Each row is where one point has got to under a steady rotation. How many ticks took it there?
The counts run from 0 to 228.
[132 132 131 135 101 154 139 131 105 141 136 131 132 121 123 182 186 127
 125 118 131 118 100 105  91 206 142 144  91 155  93  96 147] => 200
[138 133 175  97  92 116  87 136 148 133 161 127 124 146 111 120  79 100
 113 110  96 128 153 130  77  81 132 112 179 107 152 126 128] => 174
[100 115  72 170 112 111 133 121  85 159 106 156 130 115 145 153  91 108
 140 144 110  67 135 160 159 117 105 142 118 138 130  95  84] => 156
[144 144 150  71 146  84  83 161 136 198 127 136 129 136 170 120 141 142
 165 146 155 138 153 110 140 106  98 135 141 175 123 136 145] => 115
[141 117 109 103 130  93 127 153 147 136 111 127 108 134 132 143  62 133
  97 112 119  75 155 121 172 134 100 150 153  73 131  89 135] => 21
[ 97 129 152 171 143 128 165 116 116 173  88 153 103 147 126 144 149 122
 159 139 144 129 164 125 167 197 134  98 148 161 135 159 126] => 216
[165 148 113 119 107 102 148 175 107 147 114 134 117 176 165 125  73 114
  97 130 153 112 137 100 128 144  86 100 140 148 114 127 138] => 183
[126 120 105 183 133  89 146 121  92  79  81 133 118 145 133 153 140 133
 125 115 149 113 157 125 171 165 129  94  91 163  97  92 119] => 57
[141 144  75 183 110  90 152 142 117 145 117 124 104  94 110 165 153 106
 104 120  94 121 130 146  87 132 113 159 137 132 134 139  79] => 77
[165 105 172 138 125 121 119 123 137 126 128 124 118 156  79 150 198 134
 176 105 112 173 166 140 115 108 183 136 169 142 126 153 125] => 209
[138 111  92 173 108 106 168 146 105 186 117 149 144 155 145 144  84 100
 108 139 116 102 127 130 110 181 101 110 143 143 158 121 132] => 184
[139 130 149 107  99 158 110 119 115 154 139 118 160 133  97 166 177 130
 134 122 117 147  99  93  73 142 168 145 129 149 128  98 122] => 201
[153 125  95 122 128  65 138 158 118 201 113 148 120 113 147 154 138 151
 151 166 138 103 135 125 149 130  77 171 133 139 128 106 120] => 116
[139 151 128 114 131  88  91 106  79 105  93 155 127 139 161 126  86 104
 128 151 161 115 106 121 104 116 111  84  74 175 107 125  90] => 64
[ 74 151 117 169 118 150 169 155  99 155 115 109 183 153 136 156 172 136
 143 131 117  89 161 141 148 112 140 115 133 165 114 133 110] => 149
[117 131  98 170  74 127 116 120 110 124 140 134  83 112 104 179 136 101
 102 121  95  94 113 171 102 120 120 157 110  85 117 102  96] => 168
[128 117  86 102 134  90 129 145 128  95  98 111 170 127 117 133  88 136
 105 150 120 106 157 113 141  56  83 129 149 147 111 125  93] => 151
[116 138 160 179  97 111 133 167 111 161 158 127 152 159 140 112 151  84
 136 110 130 131 148 165 110 152 156  87 124 156 143 147 149] => 177
[101  87 150 104 106 141 110 104 152  75 114  98 170 140 101 135 159 139
 159 129 163 174 123 147 164 122 165 113 123 115 121 149 118] => 130
[ 94  80  88 189 126 129 116 114 117 131 108 152 180 123 111 126 138 100
 147 130 105  92 131 179 148  99 160 136 126 128 153 127  90] => 157
[124 115 121 117 175 124 153 127 153 162 138 118 122 131 134 160 161 113
 139 101 120 111 160 129 137 206 115 155 162 113 153 162 163] => 113
[ 92 141 151 114  97 150  41 122 129 121 162 141 134 121 154  95 131  89
 122 129 135 117 115 148  78 106 135 100  89 158 131 134 125] => 166
[ 86 135  69 133 103 188 131 120 106 107 117 124 116 129 151 157 141 107
 101 115 133  72 104 135 146 151 108 130  94 147  72 107 115] => 160
[145 158 134 120 137 137 100 157 167  95 127 102 121 124 119  93 147 117
  87  63 115 165 165 122 104 114 156 119 159 167 109 160 103] => 79
[122 130 160  56 103 136  89 139 156  84 131 103 106 170 175 148 136 125
 153 112 108 151 121 108 111 125 113 121 155 139  81 139 164] => 40
[131 113 136 122 124  84  80 124 157 113 157 138 123 102 110 100 120 107
 146 122 150 135 139 185 106  79 101 131 129  86 137 181  91] => 4
[ 88 130 148 136 128 144 123 153 184 132 148  85 171 133 136 108 142  91
 111 104 133 133 138 156 113 157 133 108 167 109 155 190 155] => 11
[114  95 144 127 127 137 107 103 122 127 143 159 119 158 160 174 154  84
 176 119 113  94 123 162 137 179 151 132 112 104 111 129 153] => 34
[106 106 108 152 108 108 174 143 164 121 132  85 138 135 109 171 121 104
 103 111 120 121 127 172 134 157 108 136 169  66 143 167 119] => 10
[134 139 155 183 111  99 156 157 108 139 125 126  74 170 163 149 129  73
 115 108 116  99 159 175 123 171 129 115 137 110 120 136 148] => 176
[130 126 110 131 131  93  98 121 160  90 146 133  72 111 144 118 125 119
 119 116 154 108 135 173 134 117  61 132 122  98 108 173 108] => 5
[137 114 131 138  96 145 116 146 134 154 156 136 186 122 109 118 174 135
 115 117 174 128  86 137  96 162 158 108  79 139 128 152 121] => 98
[169  87 132 128 144 106  75 137 180 115 124 178 145 138 140  81  97 139
 119  89 112 121 149 119 120 117 134  91 156 139 149 120 131] => 186
[125 128 134  93 169  99  68  93 158  82  89 156 105  90 108 110  98 153
 114 108 160 118 143 118 148 122 117 120 126 118 142 132  87] => 226
[110 111 127 158 128  71 123 124 154  93 118 123  49 122 157 170 144 112
 138 113  84 133 157 143 123 169  81 120 146 145 120 115 154] => 45
[ 99 114 151 119 132 123 109 136 152  86 102  99 166 161 143 112 116 118
 127 110 120 167 181 121 141 142 163  80 173 183 151 119 163] => 51
[ 85 143 141 130  77 176 124 161 148 173 166 114 157 143 120 129 190 129
 129 136 143 123 119 152  97 116 130 127 114 128 107 193 113] => 7
[151 103  86 167 107 121 175 151 150 141 138 132 118 152  99 164 134 129
  85  84  85 105 153 140 103 151 110 125 168 106 106 112 133] => 180
[115 133 125 164 117 156 117 154 125 168 146 159 136 122 119  98 166 106
 101 112 146 113 185 146 129 170 160 118 123 191 139 150 124] => 86
